Turns, then the turns between two rows, first turn first; the first pair answered:
K705 (before => after):
[  2  -2 -27  16  -3  -6   6  22] => [ -6   2 -22  -3 -14  24   6 -13]
[ -2   1  22 -13  -4  17  -6 -18] => [ -3   1  17   9  16 -19  -9  12]
[  8  -5 -17  16  -2 -17   9  14] => [  0  -1 -13  -5 -14  16   9 -21]
[ -4   0   3  -7   0  26  -3 -17] => [ -5   1   0  16  20 -12  -6  14]
K228 (before => after):
[ -2  -2   4  -6   0  18  -2 -14] => [-10  -1   3  -4   9  14  -3 -12]
[ 23 -16  21 -23  15 -10   0  46] => [ 22 -15  23 -23  18  -9  -1  45]
[ 16  -5 -16  -1 -12  14  11  -4] => [ 17  -4  -1  -9 -13  19   4 -13]
[  3   8  11   2  -7 -24  -6   1] => [  1   9   9   3  -6 -24  -6   2]
K820 (before => after):
[-11  -9   8 -17  33  22   8  20] => [  9 -17  10 -20  17  23   9  31]
[ -9  -8   7 -27  25  38   7 -11] => [ -3 -11   4 -28  24  40   8   1]
[-15   4  -6  15   7 -27  11   7] => [ -6  -1 -10  15   2 -26  13  17]
[-19   6 -22  -1  27  19   8  -4] => [ -1  -5 -28  -2  16  23  14  15]
K23 (before => after):
[ -4  -4  29 -12  16  -4   2 -11] => [ -3 -10  19  -2  26  -9   5  10]
[  7   6 -10  13 -17 -14   2   1] => [  5   4   0  -7 -15  15  -1 -18]
[-16  13  -6  -5   1  -2  -2 -22] => [-16   3 -12  -8  19  10   0  -7]
Pairs:
Between the rows of a pair lie 2 to 3 turns.
[-13  -6  12 -14   6  30   9 -21] => [-21  -6  -2  -3  23  26  12  -6] => K820, K228
[ -9   6  -6  17  -4 -26   1  -2] => [  9 -11 -12  -7 -14  21  11   1] => K820, K705, K23
[-17  20  22 -17  -3   3 -15 -33] => [-12  13  -7  19  13 -37  -7  20] => K23, K23
[  9   4   1  19   6 -30  -3  34] => [ 28  -1  11   5 -19 -18  -3  27] => K228, K228
[ -6  -3  24 -11 -17 -16 -13 -12] => [ -8  -2  20   0  -7 -28 -15   1] => K705, K228
[ -1  13   9   5 -10 -18  -3 -13] => [16 -8 -2  1  4 -3  3 25] => K23, K23, K820
[-15  11   2  -2  -4  16 -20 -32] => [ 12   5  14  -2 -28   3 -20 -17] => K705, K228, K23
[  4 -10 -37  -4 -12  34  23  11] => [-20   2 -47  11   2  15  22   0] => K705, K228
[-14  -7 -24   2  13   6  11   5] => [-17  -4 -19  -5   7  14  11  -8] => K820, K705
[ -3   5  -7  -6 -24  19  10 -31] => [ 21  -7 -12   1 -34   8  14   2] => K705, K705
[ -9   6   9  -6 -10  19  -6 -11] => [ -5   3  -1  15  -4 -12  -4  17] => K705, K228
[-11 -10   2  -9  21  -2   2   1] => [  5 -15  -8  -6   8  -3   9  16] => K228, K820
[-16  16 -38  14 -21   1  12 -49] => [ 10   6 -40  34 -25 -38  13   0] => K705, K820
[  0  -6 -10  17   3 -16  -6  23] => [-11   7  14  -1 -12  -2 -15 -24] => K820, K23, K820
[-23   4  23  -7  35   2 -15   0] => [ 22  -3  21   6 -21 -25  -8  21] => K705, K23
[  8   4 -12  15  -6 -17  13  19] => [ -4  15   1  -4 -19   4  10 -25] => K820, K705
[ -4  -1 -10  31   1 -38   9  -5] => [ 21  -9  -5  22 -26 -30  13   1] => K820, K820, K228
[-27  -1   4  17  49   1 -10  21] => [  1 -15   2 -17   5  58   3   1] => K820, K705
[ 24  -1 -20  10   1 -44  -2  23] => [ 20 -15  -2 -37  26  30  -4   1] => K23, K23
[ -6  -4 -16  -1  14   9   8  16] => [ 14  -6  -9  -8 -15  13   8  11] => K228, K820
[23  1 14 -1 -7  2  6 30] => [22  7 30 -9 -9  0  0 14] => K228, K23, K23
[  3   9  18   0 -14 -19  -8 -22] => [ -3  11  15   8  -1 -28  -8 -14] => K705, K820
[ -8  -7   7 -14  22  15  -4  12] => [ 10  -5   2 -13 -24  16   4  -3] => K23, K705
[ 16 -13  10 -10   7  19   1  21] => [  4   3  11 -14 -17  20  -1 -21] => K228, K23, K705
[-13  -6  12 -14  28  31 -13  -4] => [-15  -9 -22   7  30  20  -2  17] => K228, K228
[ 13 -11   5   5 -28  -3  10   9] => [  7 -13  26 -11 -12  11   2   0] => K228, K23, K820
[-28   1  -9  -8  34  28   2 -17] => [ 28 -18 -20   1 -18  12  16  29] => K228, K705, K820
[-26  -5  13 -25  13  17  -7 -11] => [  1 -23 -10 -15   3  17   6  33] => K228, K820, K820
[  3 -10  16 -15  -3  21   3  -2] => [  6 -13  10 -13  -1  21   7   9] => K705, K820, K705
[ 12  -7   6   4 -16 -17  -1  11] => [ -7   4  13   4  -7 -20  -9 -11] => K820, K820
[  3   1  -1  10   7 -28   1  17] => [  7   4  20 -12 -15  -7  -4 -18] => K820, K23
[ 24 -14  15 -20 -11  23  -5  14] => [ -6  -1  29 -10  30  -1 -20   7] => K228, K705
